One vector is turned by the same rotation once a step. Each row is the vector after some number of steps, and that number follows the row.
The counts run from 0 to 603.
[123, 116, 140, 112,  96, 131, 120, 133, 157, 147,  68, 142, 139, 105, 173,
 164,  90, 142, 116, 143, 139, 167, 116, 160,  90, 155, 136, 148, 156, 161,
  68, 143, 164, 141, 113, 108, 154, 143, 148, 162,  92, 123, 130, 127, 134,
 158,  87, 128, 144, 116, 124, 142, 115, 141, 146, 102, 145, 130, 113, 183,
 123, 112, 136, 126, 113, 117, 124] => 414
[ 93, 130, 116, 104,  79, 157, 130, 110, 156, 145,  94, 110, 144,  84, 145,
 163,  91, 123, 104, 158, 116, 131, 122, 116, 116, 159, 115, 138, 167, 163,
  85, 114, 169, 145,  80,  80, 176, 146, 128, 140, 136, 139, 150, 140, 162,
 134, 103, 123, 126, 121, 142, 138, 129, 125, 131, 124, 121, 137, 118, 185,
 134, 119, 153, 147, 133, 113, 126] => 349
[ 88, 155, 135, 100,  93, 120, 123, 101, 162, 132,  85, 111, 154,  66, 126,
 146,  56, 124, 131, 176, 135, 110, 112, 140, 106, 127, 112, 134, 158, 155,
 113, 127, 183, 132,  98,  86, 161, 119, 120, 150, 122, 133, 136, 158, 140,
 105,  91, 119, 148, 127, 135, 129, 121, 128, 133, 132, 145, 124, 107, 160,
 121, 135, 131, 163, 145, 111, 133] => 100
[141, 128, 134, 109, 100, 109, 123, 124, 156, 128,  88, 135, 111, 102, 129,
 140,  97, 128, 108, 180, 143, 132, 158, 164,  83, 141, 131, 125, 159, 159,
 124, 100, 176, 108, 112,  86, 167, 113, 153, 183, 114, 126, 164, 128, 137,
 122, 136, 138, 135,  98, 113, 155, 137, 115, 160, 105, 120, 163, 118, 135,
 117, 115, 136,  93, 154, 102, 116] => 229
[101, 148, 128, 119, 117, 105, 114, 133, 138, 139,  89, 126, 142,  80, 146,
 145,  85, 117, 117, 164, 121, 138, 138, 167,  56, 108, 102, 134, 157, 156,
 114, 132, 189, 115,  99,  83, 156, 110, 118, 156, 116, 162, 120, 141, 125,
 135, 104, 142, 144,  99, 147, 130, 128, 121, 158, 110, 127, 137, 128, 170,
 118,  95, 112, 148, 132, 117, 142] => 381
[107, 143, 145, 100,  95, 117, 123, 126, 161, 129,  93, 125, 123,  95, 145,
 150,  99, 113,  89, 164, 144,  82, 131, 129, 104, 148, 128, 127, 154, 164,
 120, 122, 186, 105,  74,  83, 149, 129, 140, 124, 121, 128, 169, 147, 143,
 128, 137, 137, 134,  99, 135, 134, 155,  92, 174, 106, 126, 151, 116, 161,
 103, 123, 114, 102, 134,  88, 118] => 288
[ 90, 129, 134, 108, 104, 132, 129, 112, 159, 152, 100, 148, 128,  95, 167,
 161,  57, 103, 103, 183, 140, 125, 116, 134, 112, 165, 117, 145, 163, 153,
  84, 143, 178,  95,  91,  90, 141, 158, 123, 121, 105, 122, 111, 130, 119,
 116, 119, 112, 137, 100, 110, 137, 113, 135, 126,  95, 145, 136, 123, 164,
 134, 127, 138, 131, 156, 119, 130] => 314
[113, 132, 162, 122, 104, 103, 120, 128, 161, 136,  89, 133, 116,  90, 157,
 161,  76, 133,  99, 135, 161, 127, 112, 136, 104, 169, 143, 141, 177, 178,
  94, 131, 155, 108,  82, 112, 160, 126, 152, 173, 123, 135, 147, 141, 122,
 122, 133, 127, 143, 102, 132, 139, 146, 124, 141, 101, 124, 141, 122, 165,
 112, 116, 100, 124, 134,  96,  86] => 24
[ 91, 129, 114, 105, 108, 113, 138, 129, 154, 150,  80, 141, 140, 104, 156,
 169,  90, 139, 117, 166, 121, 164, 120, 185,  94, 125, 108, 118, 147, 142,
  93, 131, 184, 126, 124,  82, 151, 128, 134, 152,  95, 110, 127, 130, 124,
 147,  81, 130, 146, 117, 131, 130, 113, 147, 166, 117, 125, 138, 100, 169,
 131, 104, 140, 118, 134, 116, 155] => 162
[143, 126, 109, 122,  96, 137, 128, 116, 178, 141,  79, 133, 126,  98, 154,
 143, 105, 129, 123, 171, 150, 162, 140, 159,  91, 147, 139, 141, 152, 182,
  89, 103, 170, 126, 101, 103, 165, 136, 160, 177, 105, 116, 141, 124, 140,
 115, 114, 137, 150, 119, 106, 137, 116, 117, 156,  98, 123, 148, 119, 139,
 124, 105, 152,  91, 141, 111,  87] => 462
[105, 148, 116, 103, 101, 132, 125, 143, 140, 142,  80, 130, 140,  87, 136,
 160,  96, 138, 111, 164,  96, 139, 148, 167,  82, 134, 105, 130, 159, 133,
 119, 138, 200, 125,  98,  73, 160, 116, 130, 139, 120, 139, 137, 139, 138,
 155, 101, 146, 149,  93, 149, 141, 138, 130, 156, 118, 119, 143, 110, 168,
 112, 101, 122, 140, 122, 116, 161] => 389
[122, 131, 145,  93,  96, 145, 117, 109, 165, 146,  77, 141, 134,  76, 146,
 148,  70, 127, 112, 175, 130, 116, 111, 136, 103, 155, 135, 166, 165, 150,
  93, 147, 187, 124,  92,  95, 159, 144, 133, 130, 111, 136, 126, 136, 131,
 123, 117, 111, 129,  93, 135, 147, 117, 125, 119,  97, 151, 129, 140, 165,
 147, 146, 133, 155, 132, 124, 133] => 85
[ 94, 155, 111, 112, 105, 123, 128, 125, 173, 148, 100, 134, 136,  90, 146,
 144,  91, 109, 114, 162, 148,  90, 119, 147, 104, 136, 110, 124, 162, 168,
 104, 115, 190, 100,  70,  81, 149, 131, 135, 116, 115, 116, 130, 158, 131,
 107, 117, 136, 169, 117, 133, 119, 133, 121, 174, 111, 141, 134, 108, 149,
  90, 117, 111, 115, 146, 101, 135] => 52
[ 82, 141, 112, 103,  88, 141, 130, 103, 173, 152,  92, 123, 150,  78, 134,
 159,  70, 129, 119, 168, 120, 121, 112, 144, 112, 136, 108, 135, 156, 153,
 104, 122, 187, 142,  99,  80, 164, 126, 124, 133, 127, 121, 135, 148, 138,
 109,  90, 116, 148, 134, 135, 125, 113, 148, 132, 126, 135, 125, 109, 176,
 135, 135, 152, 157, 154, 125, 146] => 103
[ 89, 139, 130, 109,  85, 135, 128, 110, 146, 128,  88,  92, 154,  77, 151,
 158,  82, 115, 116, 163, 133, 132, 126, 109, 102, 153, 117, 134, 166, 176,
  87, 118, 154, 138,  82,  87, 168, 137, 121, 162, 134, 150, 147, 148, 165,
 130,  97, 128, 133, 122, 132, 133, 136, 107, 136, 133, 123, 134, 112, 172,
 124, 110, 135, 148, 129,  95,  99] => 352
[ 87, 145, 157, 108, 105, 107, 125, 115, 147, 133,  89, 139, 133,  89, 149,
 158,  53, 107,  99, 188, 134, 114, 124, 133, 105, 162, 112, 148, 164, 149,
 105, 148, 173,  88, 106,  88, 142, 142, 125, 143, 113, 131, 116, 141, 124,
 116, 121, 116, 138,  91, 106, 150, 126, 134, 126, 100, 144, 138, 116, 159,
 125, 136, 127, 146, 161, 112, 125] => 318
[108, 140, 112, 110, 106, 123, 120, 131, 146, 144,  91, 129, 141,  88, 146,
 143,  99, 121, 124, 161, 117, 137, 136, 171,  65, 110,  99, 125, 162, 154,
 106, 118, 195, 124,  96,  70, 163, 115, 123, 145, 109, 154, 127, 141, 131,
 146, 100, 139, 147,  97, 155, 129, 123, 120, 170, 117, 127, 137, 125, 169,
 121,  91, 115, 140, 128, 120, 163] => 386
[123, 122, 145, 100, 107, 117, 106, 106, 172, 146, 101, 148, 121,  82, 164,
 148,  67, 110, 108, 171, 153, 119, 108, 132,  98, 132, 142, 144, 143, 163,
 107, 137, 200, 113,  78,  98, 135, 144, 119, 110,  92, 131, 153, 122, 119,
 110, 129, 121, 114, 115, 135, 112, 129,  97, 161,  93, 140, 138, 139, 166,
 128, 122, 136, 102, 131, 109, 120] => 532
[ 90, 142, 154, 111, 101,  96, 126, 132, 164, 138,  97, 141, 111,  99, 137,
 169,  86, 125,  72, 148, 143,  94, 123, 146, 106, 145, 122, 132, 155, 161,
 133, 126, 182,  98,  95,  85, 151, 109, 146, 137, 129, 125, 165, 145, 114,
 113, 145, 130, 137, 101, 132, 134, 150, 127, 166,  99, 113, 154, 113, 175,
 108, 132, 117, 111, 156,  98, 125] => 277
[129, 129, 128, 113,  95, 117, 123, 136, 161, 138,  87, 147, 103, 105, 130,
 156,  95, 138,  93, 177, 124, 137, 156, 170,  84, 152, 128, 134, 152, 148,
 125, 107, 191, 106, 115,  87, 165, 119, 158, 167, 118, 116, 162, 121, 131,
 121, 138, 138, 136, 102, 107, 155, 129, 137, 151,  98, 115, 166, 109, 154,
 120, 118, 156,  90, 165, 115, 122] => 225
[116, 128, 141, 117, 107, 118, 104, 132, 173, 163, 107, 154, 111,  90, 160,
 154,  76, 123,  98, 129, 156, 117, 103, 137,  97, 149, 139, 150, 171, 167,
 100, 129, 189, 114,  72, 105, 162, 128, 142, 135, 116, 140, 145, 136, 102,
 112, 139, 122, 138, 114, 149, 122, 131, 133, 146,  93, 138, 135, 134, 185,
 112, 121, 109, 130, 136, 119, 117] => 33
[ 98, 146, 140, 116,  97, 124, 134, 116, 157, 124,  67, 108, 155,  76, 144,
 163, 108, 133,  93, 166, 113, 142, 136, 142,  85, 128, 118, 149, 142, 180,
 111, 133, 160, 135, 101,  92, 161, 117, 134, 163, 128, 155, 141, 138, 150,
 131, 104, 136, 139, 102, 131, 138, 138, 102, 152, 102,  92, 143, 123, 177,
 142, 119, 150, 137, 128, 100,  95] => 124
[ 89, 139, 145, 108, 106, 110, 125, 104, 154, 138,  97, 140, 137,  92, 165,
 146,  57,  94, 115, 189, 155, 113, 114, 135, 101, 148, 111, 135, 167, 166,
  84, 135, 165,  89, 101,  86, 143, 147, 121, 143, 100, 132, 110, 136, 122,
 115, 115, 112, 139, 102, 107, 139, 114, 125, 134, 104, 148, 134, 126, 153,
 129, 126, 121, 136, 156, 110, 123] => 316
[145, 121, 155,  99,  87, 115, 103, 126, 147, 124,  66, 118, 132,  97, 148,
 144,  79, 137, 122, 157, 143, 138, 129, 149,  77, 141, 152, 142, 137, 155,
 110, 130, 181, 147, 116, 106, 146, 131, 140, 172,  95, 130, 180, 134, 154,
 150,  99, 138, 121, 127, 126, 136, 134, 106, 159, 117, 152, 142, 109, 173,
 108, 119, 137, 108, 111,  97, 113] => 188
[100, 134, 133, 102,  99, 137, 127, 111, 157, 148,  98, 144, 128,  93, 172,
 162,  63, 105, 103, 181, 139, 119, 116, 120, 121, 173, 125, 147, 164, 156,
  82, 145, 180,  96,  75,  94, 142, 169, 126, 114, 107, 119, 115, 125, 128,
 120, 116, 122, 136, 103, 111, 132, 122, 124, 132,  97, 140, 138, 119, 156,
 120, 119, 137, 121, 141, 106, 117] => 308
[ 96, 132, 137, 105, 106, 121, 128, 103, 158, 140, 100, 135, 136,  92, 172,
 148,  60,  96, 120, 187, 156, 118, 114, 123, 108, 162, 120, 139, 163, 171,
  79, 138, 169,  93,  85,  92, 139, 159, 120, 134,  97, 129, 110, 136, 130,
 117, 112, 116, 141, 106, 109, 133, 119, 117, 140, 105, 150, 133, 121, 151,
 121, 116, 121, 120, 147, 103, 115] => 310
[123, 123, 141,  99,  96, 144, 121, 104, 170, 143,  75, 142, 132,  82, 158,
 142,  86, 120, 109, 175, 142, 111, 110, 134,  97, 151, 132, 161, 161, 171,
  74, 138, 173, 120,  91,  93, 160, 146, 136, 131, 104, 136, 119, 132, 133,
 127, 123, 108, 134,  88, 128, 147, 117, 115, 132,  88, 143, 132, 148, 162,
 150, 141, 129, 142, 135, 119, 121] => 80
[115, 128, 125,  97,  94, 137, 121, 118, 169, 144, 102, 131, 122,  98, 161,
 147, 102, 103, 101, 166, 149,  93, 121, 122, 109, 146, 127, 123, 159, 174,
  96, 113, 186, 107,  68,  84, 153, 148, 135, 111, 107, 126, 159, 140, 142,
 129, 133, 131, 131, 110, 137, 125, 143,  87, 173, 105, 136, 143, 128, 160,
 109, 115, 120,  96, 131,  93, 124] => 292
[ 88, 150, 140, 128, 108, 113, 117, 137, 136, 139,  92, 127, 146,  75, 157,
 167,  69, 124, 101, 158, 109, 159, 136, 141,  73, 138, 113, 161, 158, 160,
 116, 151, 180, 115,  96,  96, 147, 118, 119, 155, 130, 163, 117, 131, 121,
 124, 107, 137, 135, 103, 129, 135, 128, 136, 130, 101, 113, 135, 121, 186,
 123, 101, 137, 156, 137, 119, 114] => 371
[107, 137, 135,  98,  98, 130, 110,  92, 169, 140,  89, 125, 143,  67, 138,
 138,  60, 117, 138, 177, 146, 110, 106, 138,  97, 132, 121, 142, 162, 161,
  97, 127, 185, 126,  93,  89, 162, 128, 119, 143, 112, 137, 129, 150, 133,
 113,  97, 113, 136, 120, 142, 130, 112, 122, 132, 121, 159, 118, 131, 157,
 131, 135, 122, 161, 139, 120, 134] => 93
[136, 131, 130, 102, 113, 101, 109, 107, 176, 147,  97, 146, 108,  77, 132,
 139,  65, 139, 135, 172, 158, 132, 116, 167,  97, 130, 138, 125, 167, 150,
 122, 120, 199, 115,  98,  98, 170, 112, 143, 170, 103, 115, 152, 137, 102,
 106, 116, 134, 135, 122, 148, 121, 122, 125, 146, 119, 136, 138, 130, 134,
 129, 117, 112, 114, 138, 113, 125] => 486
[135, 143, 118, 121,  90, 129, 126, 128, 167, 127,  69, 120, 138,  94, 140,
 148,  99, 138, 122, 175, 137, 147, 151, 159,  96, 154, 139, 139, 146, 174,
 110, 113, 172, 124, 104, 103, 163, 127, 161, 180, 118, 108, 149, 134, 151,
 118, 107, 148, 160, 120,  99, 138, 133, 118, 157, 105, 122, 151,  97, 137,
 105, 110, 151,  94, 139,  96,  91] => 458
[ 92, 136, 140, 108, 104, 105, 140, 108, 177, 134,  85, 129, 129,  93, 148,
 169,  96, 135,  91, 154, 159, 118, 112, 149, 123, 138, 127, 119, 151, 177,
 103, 111, 161, 118,  94,  94, 154, 121, 155, 160, 109, 105, 164, 146, 128,
 115, 112, 132, 144, 124, 125, 122, 142, 108, 180, 111, 106, 145, 103, 150,
 126, 125, 125,  88, 139,  85,  98] => 510
[ 96, 123, 114,  99,  78, 155, 127, 102, 160, 145,  96, 108, 140,  85, 140,
 153,  96, 119, 106, 159, 127, 115, 121, 123, 107, 148, 108, 125, 170, 162,
  85, 101, 169, 145,  84,  71, 180, 137, 128, 137, 129, 141, 154, 146, 161,
 135, 108, 119, 127, 117, 143, 139, 126, 121, 145, 129, 131, 139, 125, 181,
 137, 125, 141, 142, 138, 112, 137] => 344
[ 80, 139, 131, 117,  97, 106, 115, 115, 136, 138, 118, 112, 142,  76, 153,
 156,  45, 106, 124, 167, 133, 140, 126, 126,  90, 134, 110, 120, 165, 161,
 114, 120, 183, 122,  90,  89, 151, 128, 103, 157, 129, 153, 145, 138, 139,
 118,  98, 127, 128, 138, 137, 120, 128, 130, 136, 141, 134, 133, 106, 179,
 113,  93, 125, 139, 149, 107, 121] => 598
[ 98, 149, 104, 112,  98, 135, 126, 128, 177, 155, 105, 142, 133,  92, 148,
 148,  93, 117, 110, 154, 146,  94, 115, 146, 108, 140, 108, 128, 162, 161,
 102, 114, 196, 106,  70,  77, 152, 136, 135, 104, 116, 115, 129, 152, 127,
 108, 122, 132, 164, 119, 135, 117, 131, 133, 166, 104, 140, 133, 112, 157,
  94, 116, 119, 118, 148, 111, 141] => 51
[ 97, 165, 130, 108, 104, 117, 121, 140, 163, 143,  95, 134, 133,  83, 136,
 151,  77, 120, 107, 158, 136,  87, 126, 141, 106, 148, 117, 135, 161, 152,
 126, 138, 201, 100,  70,  89, 149, 125, 138, 117, 126, 119, 141, 159, 127,
 110, 124, 137, 164, 113, 134, 125, 149, 126, 158, 108, 138, 135, 103, 156,
  81, 120, 111, 129, 137,  99, 132] => 48
